Here are some points, each followed by its number:
"-0.330 -0.435 -1.924 0.696 1.815 -0.931 -0.694 0.012 -0.925 -0.454 -0.632 -1.361 -0.797 1.872
 -0.367 -0.750 0.471 1.153 1.489 0.178 0.743 0.459 0.390 -0.757 1.873 -0.298 0.697 0.586
 -0.056 0.666 -0.171 -0.865" 0
"0.905 -0.357 -0.174 -2.256 -0.844 3.709 1.813 1.970 0.307 -0.683 1.323 0.774 0.973 -0.172
 0.865 0.468 0.181 -0.485 -1.710 -2.025 0.912 1.652 -1.125 0.445 1.351 -0.800 2.006 0.715
 -0.130 -2.011 -0.119 -0.940" 1
"0.435 0.971 -0.149 -1.264 -0.357 0.420 -1.306 -1.789 0.787 0.550 -0.724 -1.081 0.167 -0.282
 1.096 0.030 -0.198 0.273 0.891 0.763 0.100 0.599 -0.525 -0.701 -1.563 0.160 0.443 -0.651
 0.896 -0.224 -1.088 -0.223" 2
"1.865 0.816 2.185 -0.012 0.260 0.473 -0.373 -0.245 -0.072 0.071 1.145 0.778 1.597 -1.548
 0.949 0.842 -1.112 -0.587 -1.244 -0.412 -1.496 0.227 0.066 0.388 -0.082 -0.037 -0.233 -0.298
 0.331 0.325 0.076 0.009" 3
"-1.383 -0.544 -0.164 0.263 0.812 0.523 2.129 0.821 -1.273 -0.801 1.718 -0.380 -0.343 -1.509
 -0.365 0.524 1.163 0.495 -2.243 -0.232 -0.242 0.416 0.375 -0.644 1.304 -0.224 0.406 0.243
 -1.260 -0.739 -0.024 1.046" 4
"0.042 -1.404 0.274 -2.072 -0.955 0.394 -2.477 -0.129 -0.492 -1.694 -0.693 -0.470 -0.243 1.140
 1.231 -1.691 -0.992 -0.498 1.091 1.101 0.813 -0.682 -1.908 0.065 -0.847 -0.559 -0.911 -2.091
 1.283 0.981 -0.973 -0.247" 5
"-1.092 0.852 0.396 0.909 -0.518 -0.447 -0.408 -0.231 0.707 1.447 1.088 1.251 0.742 0.699
 -0.511 -0.600 -0.879 -0.970 0.561 0.323 -0.458 0.012 0.290 -0.611 -0.880 -0.769 -1.225 0.004
 1.358 1.183 0.286 0.307" 6
"0.702 0.618 2.455 0.528 -1.313 0.314 -0.408 -1.483 -0.704 1.236 0.161 1.726 0.820 -1.344
 -1.641 2.034 -3.257 -1.053 -0.442 -1.334 -0.718 -0.640 1.201 1.446 0.563 0.167 -1.949 0.298
 -1.171 1.363 0.198 0.960" 7
"1.524 0.954 -2.697 -0.268 0.521 2.074 1.624 1.086 0.012 -1.239 1.828 -0.864 0.074 -0.810
 0.923 1.174 0.994 -0.898 -1.386 -0.634 -0.005 1.784 -0.685 -1.015 0.442 -0.670 1.423 0.363
 0.956 -1.318 0.254 -1.566" 8
"-1.608 0.897 -0.006 -0.992 0.352 -0.334 -1.656 -0.923 -0.129 0.694 0.299 1.755 -0.212 0.162
 1.870 -2.339 -1.231 -0.834 2.081 1.392 -0.019 0.455 -0.943 0.066 -1.905 -1.310 1.032 0.046
 2.089 0.867 -1.633 0.514" 9
"-1.221 0.235 -0.949 -1.771 -0.046 -0.738 -1.231 -1.091 0.836 -0.504 1.194 -0.473 0.098 0.120
 1.176 -1.740 -0.071 0.177 1.080 0.984 0.781 0.617 0.259 0.126 -1.281 -1.876 0.816 0.135
 1.133 0.563 -0.832 0.154" 10
"-1.011 1.051 -1.700 0.543 -0.014 0.225 -0.635 0.756 0.712 -0.473 -0.921 1.799 0.245 1.289
 0.398 -1.377 -0.224 -0.953 0.218 0.736 0.163 1.367 -0.317 0.219 -0.304 -0.335 0.701 -0.669
 1.971 1.359 -1.189 0.139" 11
"0.996 -1.707 0.648 -0.107 -0.402 -0.001 0.426 0.026 -2.395 -1.253 -1.021 0.228 -1.544 -0.229
 -0.077 0.653 1.695 2.221 0.051 1.852 0.517 -0.447 -1.041 0.235 0.970 1.053 -0.577 -0.863
 0.908 0.223 -0.098 0.276" 12
"0.770 2.385 0.849 -1.484 0.261 -2.101 -1.647 0.703 0.407 -1.589 0.570 1.118 1.441 -0.448
 2.838 -0.557 -2.169 -3.044 0.041 0.682 0.506 0.826 -0.148 0.848 -0.830 -1.195 0.219 -1.139
 1.635 0.911 -2.928 -0.435" 13
"-0.154 0.785 1.789 0.238 -1.194 -0.361 -1.159 -0.045 -0.868 0.541 -1.215 2.560 -0.465 -0.668
 -0.545 -0.851 -0.948 -0.088 -1.120 0.622 -1.004 0.080 0.699 0.560 -0.321 -0.596 -1.386 -0.409
 -0.827 1.422 -0.848 1.178" 14
"-0.235 0.437 -1.095 -1.589 -0.565 1.106 -0.873 -0.244 -0.655 -0.505 -1.585 -0.503 -0.968 1.716
 0.027 -0.873 0.051 -0.554 1.079 1.566 0.560 -0.320 0.885 0.415 -0.970 -1.465 -0.018 0.212
 1.502 -0.493 -0.820 -0.048" 15
"0.264 -0.802 1.669 -0.770 -0.896 0.000 -1.427 -1.693 -1.642 1.851 -0.476 1.143 -0.085 -0.729
 -1.642 0.016 -2.155 0.464 0.392 -0.264 -1.693 -0.003 2.149 1.339 -1.031 -0.165 -1.996 -0.788
 0.470 1.506 -1.160 0.458" 16
"0.263 -1.394 -1.486 -0.538 0.140 0.274 -0.636 -0.947 -0.428 0.894 -0.770 0.031 -2.179 0.540
 0.891 0.969 -0.995 0.827 0.185 1.195 0.602 0.003 0.660 0.118 0.163 0.604 -1.115 -0.116
 0.473 0.217 -0.533 -0.848" 17
"-0.181 -1.116 -1.079 0.387 0.871 -0.331 1.637 0.878 0.390 -0.577 -0.087 -0.189 -0.932 0.264
 -0.976 0.040 2.362 1.805 -1.786 0.185 0.155 0.904 0.373 -0.984 1.013 -0.453 0.397 -0.256
 -1.059 -0.207 -0.270 -0.119" 18
"-0.244 0.754 -1.719 0.930 -0.184 -1.136 -1.392 -0.269 0.798 0.576 1.552 1.198 0.816 1.598
 1.865 -0.479 -0.758 -1.039 0.431 -0.432 0.238 -0.885 -0.611 -0.400 0.229 0.009 0.132 -0.809
 -0.538 0.850 0.554 -1.214" 19
"0.131 0.093 1.779 -0.262 0.174 -0.161 -1.569 -0.722 -0.061 0.280 -0.285 -0.330 0.165 -0.766
 -0.315 -0.585 -1.520 -0.951 0.974 0.851 0.961 0.522 0.053 -0.214 0.171 -0.342 -0.841 -1.956
 -0.787 2.089 -1.328 0.982" 20
New points follow, each followed by the number of its nearest point above, looking only along the 4 directions in which the numbered points spread most.
"-1.046 -0.018 -0.202 0.741 -0.017 0.528 -0.477 -0.510 0.153 -0.405 -0.462 0.689 -1.007 1.141
 0.499 0.412 0.644 1.167 0.921 1.148 -0.049 -0.563 -0.625 -1.109 -0.377 -0.396 0.374 -1.631
 1.021 1.517 0.626 0.169" 17
"-0.344 0.416 1.686 -0.584 -1.705 -0.482 -0.557 -1.378 -0.105 1.320 -2.199 1.340 0.471 -0.816
 -0.146 0.351 -1.886 -0.896 1.308 0.984 0.111 -0.464 1.058 1.819 -1.482 -0.722 -0.265 0.041
 0.815 1.899 -1.343 0.105" 20
"0.548 1.088 2.064 1.776 -0.307 -0.747 0.958 -0.631 -0.313 0.339 -0.491 -0.699 0.392 -0.013
 -0.969 0.943 -0.549 1.111 -1.442 -1.667 -0.243 -0.374 1.146 0.672 0.886 0.331 -1.138 -0.006
 -2.232 -0.905 1.691 1.201" 4
"1.494 1.093 1.939 -0.724 -1.297 1.735 0.760 0.116 0.910 1.291 2.571 0.196 1.808 -0.787
 -0.041 1.420 -0.439 -1.059 -0.844 -1.753 -0.835 0.303 0.064 0.745 -0.929 -0.755 -0.854 0.030
 0.094 0.364 0.064 -0.625" 3
"-0.623 0.368 -1.617 -0.401 -0.542 0.556 -1.388 0.800 1.337 -0.490 -1.211 -0.478 -0.051 1.079
 1.338 -0.791 0.435 0.272 1.596 0.637 0.415 -0.827 -0.624 -1.653 -0.001 0.497 -0.288 -0.607
 0.998 2.046 -0.576 -0.239" 10
"-0.467 -1.490 -0.315 0.998 0.784 -0.054 -1.195 -0.950 -1.617 -0.412 0.340 -0.443 -0.147 0.143
 -1.345 -1.080 -0.064 0.515 1.120 0.155 0.092 -0.609 0.111 0.085 -1.369 -0.903 -2.002 0.233
 1.327 2.678 0.118 -0.800" 17
"0.775 0.219 -2.078 0.209 1.016 -0.306 1.030 1.407 -0.303 -0.912 0.221 0.559 -0.075 -0.450
 0.067 -0.033 0.568 0.643 -1.082 -1.283 -0.841 -0.308 -0.842 -0.496 0.022 0.942 0.953 0.212
 -1.983 -2.809 0.615 -0.096" 4
"-1.186 -0.388 2.578 -0.134 -1.427 -0.211 -1.418 -1.669 -0.876 2.166 -1.196 -0.837 -0.034 -1.091
 -1.103 -0.155 -0.981 -0.388 -0.180 -1.252 0.259 0.441 1.005 1.689 0.210 -0.058 -1.067 1.362
 -0.821 -0.410 0.627 1.159" 14
"0.504 -0.181 -1.121 1.548 -0.407 -0.240 1.788 0.709 1.170 -0.195 1.796 -1.452 -1.383 -0.530
 0.504 0.043 1.262 1.012 -3.541 -0.929 -0.654 0.077 1.082 -1.260 1.173 1.280 1.134 0.419
 -1.321 -2.580 1.963 -1.165" 4
"0.835 -0.733 -1.674 0.400 0.296 0.575 2.459 -0.043 -0.246 -0.029 0.799 -2.420 -2.086 0.681
 0.569 0.717 1.526 1.545 -0.993 0.654 0.223 0.171 -1.137 -0.588 1.679 0.710 2.087 -0.616
 -0.272 -0.619 0.537 -1.561" 18
"-1.966 0.660 -0.384 -0.248 0.690 -0.399 -2.379 -0.908 0.585 -1.401 0.571 0.760 -1.127 0.931
 1.313 -0.868 -0.875 -1.673 2.232 1.421 1.436 -0.108 -1.208 -0.674 -0.720 -1.439 1.048 -0.024
 3.061 1.084 -2.171 0.672" 9
"-0.137 -1.499 1.016 1.408 0.860 -0.702 0.551 -0.227 0.684 0.469 -0.556 -0.006 0.859 -1.653
 -0.938 0.059 -0.224 1.748 -0.859 0.028 -0.926 -0.608 0.143 0.365 -0.072 0.774 -1.749 0.515
 -1.930 -1.084 0.701 0.123" 4
"-0.964 0.744 1.055 0.557 -2.082 -1.505 -2.281 -0.960 1.181 -0.141 -0.786 2.862 -0.168 -0.409
 1.647 -3.100 -3.325 -2.209 3.249 0.573 0.432 -0.975 -0.268 0.157 -2.923 -0.658 0.977 -0.197
 2.435 2.420 -0.647 2.015" 9
"-1.912 -0.224 -1.224 -0.203 -0.043 -1.059 -1.237 -0.881 -0.080 0.737 0.124 1.024 0.285 0.155
 -0.594 0.880 -1.140 0.102 0.179 0.925 0.175 0.741 0.127 -0.985 -0.963 0.484 0.063 -0.668
 0.301 -0.039 -0.342 0.787" 6
"1.358 1.210 1.322 -0.335 -0.177 0.351 1.075 -0.007 -0.483 -0.985 -0.148 -1.007 0.371 -1.346
 -1.556 0.458 0.184 0.988 0.120 0.775 -0.193 -0.219 -0.269 0.139 0.551 -0.084 0.002 -0.170
 -1.521 0.276 0.608 -0.820" 4
"0.842 0.496 0.959 -0.014 -0.428 0.090 0.135 -0.002 -0.827 0.241 -0.637 0.053 -0.072 0.011
 -1.613 0.194 0.016 -1.654 0.113 -0.409 -0.652 0.177 1.620 1.692 -0.743 -0.516 -0.877 0.075
 0.741 -0.565 0.337 0.526" 14
"0.595 -0.065 -1.379 -0.613 0.767 1.317 -0.478 -0.772 0.262 -1.070 -0.243 -0.669 -0.135 0.571
 0.438 -0.452 0.578 0.334 0.851 2.877 1.408 -0.680 -1.436 -0.515 -0.938 -0.502 0.555 -1.956
 0.085 1.872 0.012 -0.888" 15
"0.049 -1.116 0.027 0.189 0.172 0.674 -0.312 0.399 0.657 -0.998 -0.574 -0.495 -0.726 1.860
 0.494 -0.150 1.267 -0.101 0.554 0.445 1.335 -1.247 1.685 -0.231 0.550 -0.417 1.245 0.705
 0.029 0.365 0.000 0.396" 17
"-0.225 -0.439 -0.619 -0.854 0.374 -0.579 0.553 1.373 0.193 -0.482 0.300 0.297 0.619 0.394
 -0.316 -1.269 -0.136 -0.539 0.619 0.640 0.567 0.267 2.389 -0.662 -1.041 0.196 1.465 0.000
 0.746 -0.968 0.098 1.377" 11
"1.125 0.081 -2.067 -1.627 0.826 1.473 0.792 0.732 -1.093 -0.731 0.666 -2.310 -0.365 2.024
 1.052 0.552 3.426 0.767 -0.509 1.100 0.260 1.125 -0.743 -1.130 2.063 0.008 1.143 0.108
 1.863 0.913 1.132 -1.896" 18
"0.834 -0.726 -0.277 1.798 0.508 0.370 3.214 1.681 -0.508 -0.131 -0.134 0.151 -0.835 -0.520
 0.624 0.877 0.261 1.514 -1.001 -0.637 1.563 1.009 0.259 -0.977 1.927 1.596 -1.244 -0.515
 -1.486 -1.676 0.595 -1.011" 4
"-0.786 1.808 1.604 -0.227 0.245 0.308 -2.263 -0.663 0.119 0.637 0.217 2.155 0.703 0.234
 0.615 -0.752 -2.611 -2.867 1.198 -0.304 0.205 0.341 -0.974 0.361 -1.464 -0.894 0.012 -0.536
 1.311 0.342 -1.230 1.125" 13
"2.645 -0.923 -0.244 0.724 0.440 0.084 1.526 0.399 -0.812 -0.493 -0.342 -1.559 -0.802 0.973
 0.124 1.515 1.887 0.401 -0.040 -0.180 0.904 1.122 -0.592 -1.098 1.414 1.500 -0.524 -0.358
 0.429 -0.314 2.438 -2.333" 18
"1.630 -0.662 1.650 0.453 0.559 -0.710 -0.022 0.837 0.504 0.538 -0.485 -1.262 -0.337 -1.622
 -0.659 2.355 0.836 2.698 -0.911 -0.828 0.429 -0.472 -0.076 1.488 0.852 1.284 -0.226 -0.290
 -2.430 -0.709 0.250 0.031" 4
"0.129 0.346 1.629 0.512 -1.800 -0.581 0.120 -0.410 -0.263 1.894 0.073 0.424 0.759 -0.571
 -1.482 1.212 -0.645 -0.074 -0.187 0.693 -0.585 -0.389 0.337 1.051 -0.108 0.310 -1.351 0.030
 -0.585 -1.054 -0.142 0.828" 14
"-1.555 -0.720 -1.383 2.621 0.793 -1.404 -1.170 -0.149 0.829 -1.709 -1.141 0.198 -2.256 -0.037
 0.660 -1.290 -0.646 1.743 -0.370 -0.267 0.472 -1.109 -0.766 -0.537 0.150 1.170 1.815 -1.075
 -1.000 0.795 0.396 0.580" 0
